[[  91 -153   20 -326  170   55   14  -23  286   85   19 -155   -3  -20
    -7  -10]
 [  81  255   16  586 -200  209 -389  125 -235  269   13  581  -28  571
    -1  -14]
 [  16  -70  -12  464  103  449 -150   80 -255  -61   -7  -55   10  -72
   -28   12]]
Read off the entry just right of 20.
A: -326
The 2nd largest entry -> 581
The entry just left of the largest entry: 16
Read off the entry just left of -155.
A: 19
The entry just left of -255 -> 80
Read off the largest entry.
A: 586
Read off the third entry in reading order.
A: 20
The second entry in reading order: -153
The entry just left of -20 -> -3
The entry just right of the smallest entry -> 125
The 1st entry in reading order is 91
The entry just right of -55: 10
Read off the third smallest entry.
A: -255
Read off the entry just right of 103.
A: 449
The entry just left of the smallest entry is 209

Questions about the matrix below. Rows and columns are numbered from 1.
1) Give the median of all entries.
2) Give the top-left entry.
3) Give the entry in row 1 and column 2.
4) Give the entry in row 2 and column 3.
5) Give the top-right entry.
6) Give the entry just right of 301.
 635   233   249  -542   -46
   0  -521   365  -394   122
-143   338  -508   301   136
1) 122
2) 635
3) 233
4) 365
5) -46
6) 136

Questions about the array below.
1) Read off the bottom-right entry.
2) Read off the top-right entry.
3) Read off the entry in the top-left corner.
4) Read off the 3rd-last entry, reading row by row.
5) Read off the smallest entry in the first column.
6) Read off the entry just left of 0.09.
7) Read off the 2nd smallest entry.
8) Read off the entry directly above the largest entry.
0.04,0.10,0.12,0.09,0.10,0.10
0.07,0.10,0.11,0.08,0.10,0.07
0.08,0.10,0.10,0.10,0.11,0.10
-0.15,0.13,0.25,0.10,-0.02,0.12
1) 0.12
2) 0.10
3) 0.04
4) 0.10
5) -0.15
6) 0.12
7) -0.02
8) 0.10

X =
[[4 5 7 6 4 5 4 4 5 7 6 3 7 4]
 [6 4 6 8 6 3 4 5 3 8 4 1 7 3]
 [3 5 7 7 4 5 4 4 4 7 5 2 8 5]
 [6 4 6 8 6 3 4 5 3 8 4 1 7 3]
 [3 5 7 7 3 6 5 3 4 8 6 2 8 5]
 [4 5 7 6 5 5 4 4 5 8 6 3 7 4]
 [5 6 6 7 5 5 4 4 6 8 4 4 7 4]
 [5 5 6 4 6 5 6 3 7 7 4 5 7 4]
 [3 5 7 7 3 5 5 4 4 8 6 2 8 5]
 [4 5 6 6 5 5 4 5 6 7 5 3 7 4]
 [6 5 6 7 5 4 4 5 4 8 3 2 7 3]
 [4 5 6 6 5 5 4 4 6 8 5 3 7 4]
 [4 4 6 6 5 5 4 4 6 8 5 3 6 4]]
The entry in the top-left corner -> 4
The entry in the top-right corner is 4
The last entry, reading row by row: 4
The third entry, reading row by row -> 7
The third entry from the end, reading row by row: 3
The entry in the bottom-left corner?
Answer: 4
The third entry on the main diagonal?
Answer: 7
The second entry from the end, reading row by row is 6
The fourth entry, reading row by row?
Answer: 6

217	-32	-185	-249	-121	-51	71	-39	-78	230	161	-642
Report the entry just right of -249.
-121
Report the entry just left of -249.
-185
Report the entry just right of the largest entry.
161
The entry just right of -51 is 71

M = [[4679, 7228, 6516, 5285, 5443, 7119, 6242, 7909], [5324, 7357, 6411, 5454, 5859, 6667, 6687, 6173], [8272, 8918, 5320, 6440, 7974, 5486, 7799, 4087], [5159, 7214, 7039, 5579, 5565, 6536, 6768, 5514], [7314, 8847, 7385, 7747, 8141, 6298, 6850, 5616], [2980, 4731, 3381, 5342, 3861, 7907, 5138, 6055], [1231, 4390, 5568, 6009, 2660, 8364, 4698, 6840], [5659, 7434, 5954, 5502, 6187, 6661, 6673, 6479], [4739, 5778, 3931, 6204, 5513, 7321, 5748, 5571], [4414, 6590, 7933, 6086, 5056, 7002, 6216, 6343], [5298, 6777, 5641, 6381, 6493, 7147, 5922, 7268], [5485, 7008, 8175, 6661, 5629, 6393, 6667, 5002]]
The entry just left of 7974: 6440
The entry just left of 5922 -> 7147
The entry just left of 7933 is 6590
The entry just right of the smallest entry: 4390
Read off the 3rd entry in reading order.
A: 6516
The 2nd entry in reading order is 7228
Read off the entry just left of 7357.
A: 5324
Read off the entry just left of 5571.
A: 5748
The maximum: 8918
Read off the entry just left of 5002.
A: 6667
The entry just right of the largest entry: 5320
The fourth entry in reading order is 5285
Read off the fifth entry in reading order.
A: 5443
Read off the entry just left of 7385.
A: 8847
